Some points, one per row:
{ 0.193,  2.009,  1.886,  0.348, -1.690,  1.026,  1.015, -2.665,  1.981,
  0.155, -2.292,  0.125,  0.743,  0.798, -0.462, -1.694}
{-0.193, -1.101,  1.309, -1.231, -1.051, -0.136, -0.952, -1.643,  0.747,
  0.032, -0.301, -0.376, -0.750,  0.673, -0.689, -1.532}
{ 1.460, -0.688,  0.547, -1.950, -1.132, -1.380, -0.282,  1.569, -0.636,
 -1.354,  0.797, -0.366, -1.014, -1.337,  0.044,  0.289}
{ 0.956, -0.106, -0.703,  0.669, -0.232, -0.137,  0.016,  1.413, -0.958,
 -1.370, -0.258,  1.237,  0.545, -1.452,  0.659,  0.404}
{ 1.855, -1.812, -0.268, -1.919, -0.332,  0.187, -1.572,  0.586, -0.386,
 -0.198, -0.417,  0.149, -0.400, -1.687, -0.860, -1.394}
{-0.192,  0.222,  1.219, -1.513,  0.744,  0.344,  1.190, -0.048,  1.073,
 -1.377,  0.575,  2.099, -1.463,  1.168,  0.909,  0.561}
{ 0.683, -0.118,  0.539,  0.579, -0.464,  0.330, -0.301,  0.029,  0.735,
  1.496,  1.187,  0.110, -0.607, -0.853, -0.251,  0.629}
{ 0.624, -0.301, -0.552, -0.839,  0.527,  0.025, -0.564,  0.296, -0.847,
 -0.883,  0.123,  0.736, -0.003, -0.293, -0.043,  0.528}
{ 0.214, -0.177, -0.632, -0.154, -0.878, -0.245,  1.748,  1.274,  0.568,
 -0.373,  0.567, -1.355, -0.421,  0.335, -0.066, -1.344}
{ 0.737,  0.563,  0.419,  1.901, -0.088,  0.417,  0.593, -0.519,  0.381,
 -0.158, -0.268,  1.693,  0.754, -0.063,  0.681, -0.273}
{-0.784, -0.372,  0.288,  1.033, -0.548, -0.316,  0.566, -0.940,  1.220,
  0.367,  1.027, -0.108, -1.275,  0.937,  0.593,  1.352}
{-0.063, -0.455,  0.201,  0.630, -1.738, -0.574, -0.146,  0.347, -1.883,
 -1.598,  0.355, -0.209, -2.024, -0.753, -0.742, -0.510}
{-1.053, -0.777,  0.696, -0.007,  0.848,  0.458,  1.657,  1.326,  0.483,
 -1.768,  1.523,  0.389, -0.855, -0.589,  1.315,  0.025}
{-0.553,  0.283, -0.902,  1.874, -1.266,  0.201, -0.469,  0.024, -1.816,
 -1.809,  0.888, -1.487, -1.115,  0.335, -0.815,  0.364}
{ 0.781, -0.849,  1.477, -0.587, -0.761, -1.344, -1.082, -0.878,  0.264,
 -1.078,  0.820, -0.249,  0.927,  0.433,  0.530, -0.633}
{ 1.263,  0.817, -0.660,  1.753, -1.312,  1.116, -0.585, -1.404,  0.109,
 -0.416, -1.227, -0.306,  0.600, -0.376, -1.234, -1.449}
{ 0.487,  0.613,  0.383,  0.765,  0.179,  0.964, -0.585,  0.528,  0.408,
 -0.696,  0.249, -0.020,  0.008, -0.451,  0.525, -0.603}
{ 1.469,  0.141,  1.763, -0.952, -2.230, -0.256, -0.655, -1.249,  0.595,
  0.712, -0.764,  0.989, -0.341, -0.963, -1.375, -1.238}
{-1.027,  0.606, -1.232,  0.862,  0.316,  0.988,  0.057,  0.698,  0.025,
 -1.485,  0.650, -1.020,  0.086,  0.148,  0.877,  0.140}
{-0.482, -0.925, -0.855, -0.239,  0.031,  0.296,  0.234,  0.348,  0.368,
 -1.208,  0.324, -0.327, -0.645,  0.673,  0.843, -0.042}
{-1.450,  1.307, -0.188, -1.787, -1.127,  0.654,  2.001,  0.258, -2.482,
 -1.694, -0.840,  0.346, -0.756,  0.190, -0.998,  0.500}
{-0.378, -0.879, -0.721, -0.238,  0.016,  0.354,  0.169,  0.334,  0.247,
 -1.182,  0.189, -0.227, -0.631,  0.629,  0.719, -0.138}
{-0.050, -0.610, -1.561,  1.127,  0.320,  0.379, -1.120,  1.647,  0.170,
  0.207,  0.755,  0.051, -1.327, -1.566, -0.002,  0.104}
{-0.425,  0.261,  0.895,  1.362, -1.099, -0.545, -0.163, -2.298,  1.340,
  0.213,  0.985, -1.348, -0.966,  0.275,  0.244,  0.016}
10 more points follow, each with its number after it:
{ 0.662,  0.695,  1.175,  1.548, -1.193, -0.167, -0.676, -1.433, -0.015,
  0.579, -0.782,  0.416, -0.776,  0.070, -1.472, -0.844} 0
{-0.173, -1.578, -0.364, -0.923,  0.643,  0.148, -1.284, -0.082,  0.582,
 -0.612,  0.771,  0.138, -1.101, -0.268,  0.397, -0.488} 1
{ 0.127,  0.208, -1.005,  0.560, -0.119,  0.436, -0.669, -0.294, -1.160,
 -1.142, -0.501, -0.272,  1.270, -0.138, -0.076, -0.009} 2
{ 1.199, -0.955,  0.164,  0.841,  0.122, -0.692, -1.355, -0.136,  0.989,
 -0.678,  1.043, -0.919,  0.179,  0.591,  1.148, -0.815} 3
{ 2.059, -0.739,  0.743, -0.254, -0.855, -0.217,  0.035,  0.334,  0.959,
  0.695,  1.925, -0.814,  0.602,  0.342, -0.369,  0.167} 4
{-0.070,  1.078, -0.238,  1.573, -1.819, -1.271,  1.635, -0.516,  0.324,
 -0.434,  1.276, -0.645, -0.728,  0.355,  0.134,  0.915} 5
{-1.056,  0.661, -0.202,  0.008,  0.342,  1.526,  1.671,  0.832,  0.481,
 -0.558, -0.034, -1.032, -0.486,  0.697,  1.108, -0.529} 6
{ 1.004, -0.713,  0.282,  0.007, -0.170,  0.785, -0.937,  1.027,  0.391,
  0.157, -0.119,  0.137,  0.137,  0.635,  1.157, -0.923} 7
{-1.474,  0.603, -3.664,  1.556, -2.239, -0.233,  0.138,  1.048, -1.594,
 -0.784,  0.814, -1.959, -0.819,  0.414, -1.060,  0.784} 8
{ 0.658,  0.746,  1.234,  1.661, -1.304, -0.213, -0.774, -1.564,  0.007,
  0.710, -0.781,  0.474, -0.847,  0.050, -1.532, -0.911} 9
Which of these numbered points is nearest to each point below, looking only along the 3 directions in which the first points spread most? Its number follows each.
{-1.107,  0.428, -1.942,  0.380, -0.456,  0.941,  0.321,  1.457, -1.571,
 -0.749,  1.302, -1.128, -0.775,  0.188,  0.558,  1.470} > 8
{ 0.112,  0.874,  0.551, -1.507, -1.741, -0.168,  1.540,  0.576, -0.879,
 -0.358,  0.522, -1.095,  0.624, -0.012, -0.387,  0.021} > 7
{-0.239,  0.559, -1.279,  0.059, -1.788,  0.600,  0.408,  0.778, -1.198,
 -0.842,  0.040, -0.763,  0.227,  0.056, -0.419,  0.524} > 2
{-0.780, -0.393,  0.671, -1.105,  0.534, -0.340,  0.213,  1.344, -1.920,
 -1.296,  0.727,  1.035, -2.195, -0.853, -0.405,  0.480} > 1
{ 0.968, -0.089,  0.200, -2.722,  1.559, -0.777, -0.096,  1.035, -1.399,
 -0.791,  1.055,  0.038, -1.272, -0.017, -1.421,  0.380} > 1
{-0.426, -0.008, -0.016,  0.672, -1.810,  0.122,  0.054, -1.514, -0.790,
 -0.212, -0.359,  0.271, -0.567, -0.505, -1.602, -0.579} > 0
{-1.164, -0.375, -0.874,  2.370, -0.812, -0.377, -1.234,  1.178, -1.269,
 -0.326,  1.085, -0.742, -0.789,  0.661, -0.255, -0.105} > 8
{ 1.567, -0.195, -1.035,  1.340, -1.728, -0.429, -0.842,  1.999, -1.939,
 -0.194,  0.683,  0.708, -0.777, -0.058, -0.500, -0.389} > 2
{-0.059, -0.811,  1.795, -1.678,  1.298,  0.342,  0.339,  0.573, -0.067,
 -0.424,  1.605, -0.301, -1.752, -0.756, -0.575,  0.764} > 1
{ 0.897, -0.322,  0.415,  0.850, -2.035,  0.367, -1.250, -0.650,  0.645,
  0.787, -1.700,  0.344,  0.635, -0.047, -0.860, -1.571} > 9
{ 0.046,  0.141, -0.416,  2.027, -1.142, -0.192,  0.892, -0.762,  1.258,
 -0.626,  0.738, -1.871,  0.859,  1.472,  0.441,  0.049} > 5
{-0.396,  0.049,  0.239,  1.778, -1.301,  0.911, -0.034, -0.464,  0.405,
 -0.371,  0.383, -0.784,  0.517,  1.466,  0.869, -0.631} > 5
{ 2.431, -0.150,  2.017, -2.291, -1.045, -0.169,  1.133,  0.411, -0.259,
  0.617, -1.675,  1.148,  0.886,  0.462, -0.005, -1.274} > 4
{ 0.310, -1.118,  0.856,  2.177, -0.928, -0.789, -1.417, -2.733,  0.249,
 -0.599,  0.621,  1.098,  0.878,  0.169,  0.021, -0.183} > 0
{-0.536,  0.238, -0.933,  1.821, -1.332,  0.137, -0.635, -0.058, -1.911,
 -1.883,  0.869, -1.568, -1.125,  0.363, -0.939,  0.334} > 8
{ 1.109, -0.764,  0.285, -0.130, -0.090,  0.773, -1.005,  1.136,  0.384,
  0.198, -0.156,  0.200,  0.100,  0.564,  1.170, -0.941} > 7
{ 1.236, -0.965,  0.125,  0.975,  0.072, -0.838, -1.261, -0.090,  1.148,
 -0.653,  1.227, -0.995,  0.050,  0.592,  1.251, -0.777} > 3
{ 0.597,  0.801,  0.383,  0.248, -2.151, -0.970, -0.532, -2.676, -0.098,
 -0.623, -0.276,  0.099,  0.773, -0.100, -0.663, -0.284} > 0
{ 1.733, -0.727,  0.950,  2.408, -2.953, -0.701, -0.885, -0.656, -0.158,
  0.291,  0.718, -1.140,  0.416, -0.611, -0.363, -1.003} > 0
{-0.366, -0.391,  1.431,  1.711, -1.274, -0.796,  0.316, -0.588, -1.263,
 -0.755,  0.822,  0.609, -1.339,  0.142, -0.388,  0.610} > 3
{ 0.145,  0.162, -0.552,  1.979, -1.140, -0.160,  0.735, -0.850,  1.297,
 -0.614,  0.623, -1.909,  0.947,  1.473,  0.467, -0.012} > 5
{ 0.078,  0.190, -0.542,  2.041, -1.135, -0.141,  0.935, -0.785,  1.451,
 -0.612,  0.716, -2.046,  1.023,  1.568,  0.498, -0.003} > 5
{ 1.407,  0.764,  0.379,  0.119,  0.384,  1.072, -0.927,  0.643, -1.543,
 -0.226, -0.744,  1.569, -0.685, -0.130,  0.034, -0.901} > 7
{ 1.059, -0.385,  0.272, -1.471, -1.587, -1.417, -0.959, -1.102, -0.681,
 -0.286, -0.832, -0.124, -0.358,  0.601, -1.838, -0.238} > 4
{ 0.761,  0.605,  2.690, -2.997, -2.014, -0.233, -0.764, -1.268, -0.777,
  0.770, -1.057,  0.120, -0.054,  0.316, -0.913, -0.294} > 4
{ 0.603,  0.657,  0.495,  0.522, -0.055,  0.888, -0.734,  0.559,  0.206,
 -0.615,  0.137,  0.001,  0.012, -0.492,  0.375, -0.654} > 3
{-1.529, -0.115, -0.827,  0.207,  0.921,  0.990,  1.131, -0.241,  1.342,
 -1.173,  0.118, -1.099, -0.320,  1.053,  1.543,  0.702} > 6
{ 0.184, -0.836,  1.200, -1.512,  1.507,  0.897,  0.975,  0.611, -0.182,
 -1.029,  0.353,  0.819, -1.652, -0.441, -0.202,  0.234} > 1
{-1.516, -0.505,  0.922,  1.287, -0.658, -0.539,  1.168, -0.007, -0.285,
 -0.294,  2.741, -0.754, -1.522,  1.296,  0.681,  0.999} > 6
{-0.316,  0.613, -1.446, -0.045, -1.807,  0.647,  0.448,  0.749, -1.242,
 -0.939, -0.032, -0.818,  0.220,  0.066, -0.450,  0.635} > 2
{ 2.081, -0.806,  0.747, -0.336, -0.829, -0.323, -0.124,  0.357,  0.941,
  0.688,  1.963, -0.851,  0.569,  0.232, -0.444,  0.232} > 4
{ 2.050, -0.359, -0.148,  0.107, -2.447, -0.697, -2.269, -1.415,  0.969,
  0.200, -0.324, -1.218, -0.153,  0.224, -1.116, -1.012} > 9
{ 1.462,  0.024,  2.442, -1.728, -0.839,  0.641, -0.449, -0.720,  1.790,
  0.299, -0.906,  0.630,  0.051, -0.178,  0.850, -1.629} > 4
{ 1.294, -0.727,  0.403, -2.006, -1.075, -1.436, -0.272,  1.750, -0.635,
 -1.363,  1.068, -0.536, -1.215, -1.355,  0.124,  0.349} > 1
{-2.127, -0.293,  0.053,  0.435,  1.604,  0.386,  2.443, -0.262,  1.677,
 -1.528,  0.208,  0.546, -0.601,  1.007,  0.902, -0.661} > 6
{ 0.261,  1.996,  1.842,  0.252, -1.757,  1.060,  0.929, -2.636,  2.011,
  0.156, -2.222,  0.076,  0.671,  0.813, -0.417, -1.730} > 9
{ 0.794, -0.023,  0.158, -2.377,  1.380, -0.649,  0.059,  1.035, -1.290,
 -0.761,  0.991, -0.081, -1.252,  0.026, -1.281,  0.297} > 1
{-0.728, -0.450, -0.751,  0.555,  0.774,  0.764,  2.130,  0.813,  0.597,
 -1.175,  0.694, -1.616,  0.197,  0.977,  1.016, -0.446} > 6
{ 1.057, -0.887,  0.075,  0.959,  0.101, -0.789, -1.181, -0.231,  1.144,
 -0.651,  1.207, -1.067,  0.083,  0.683,  1.268, -0.686} > 3
{ 0.922, -0.567,  0.165,  0.949,  0.101,  0.309, -1.516, -0.832,  0.757,
 -0.021,  0.360, -0.006, -0.042,  0.476, -0.230, -0.339} > 3
{ 1.057,  0.411,  1.869,  0.562, -1.452, -1.183, -0.534, -1.189,  0.185,
 -0.114, -0.388,  1.232,  0.238,  1.168, -1.121, -0.855} > 0
{ 1.880,  0.155,  0.466,  0.021, -1.091,  0.426, -0.118, -1.739,  0.200,
  0.477, -1.967, -0.233,  1.237, -0.113, -0.927, -0.334} > 9
{ 2.201, -0.065,  0.219,  0.126, -0.200, -0.862,  0.399,  0.740, -0.397,
  0.167,  0.415,  0.477,  0.585, -0.345,  0.006,  0.113} > 7
{ 0.002, -0.581, -1.422,  1.088,  0.236,  0.321, -1.066,  1.465,  0.098,
  0.145,  0.712,  0.122, -1.249, -1.493, -0.060,  0.113} > 2
{ 1.119, -0.454,  0.271, -1.431, -1.789, -1.573, -1.009, -1.183, -0.714,
 -0.293, -0.816, -0.163, -0.369,  0.573, -1.927, -0.277} > 4
{-2.098, -0.924, -1.511,  0.987,  0.795,  0.831,  1.100,  0.941,  0.792,
 -1.329,  1.478, -1.259, -1.953,  0.013,  1.443,  0.817} > 6
{-1.653, -0.076, -1.036,  0.278,  1.007,  1.090,  1.104, -0.198,  1.310,
 -1.221,  0.109, -1.167, -0.304,  1.171,  1.597,  0.775} > 6
{-0.513, -0.184, -0.242, -0.919,  0.568,  0.754, -1.822, -0.332, -1.256,
 -0.319, -0.797, -0.185, -0.844, -1.520, -0.156,  0.461} > 7
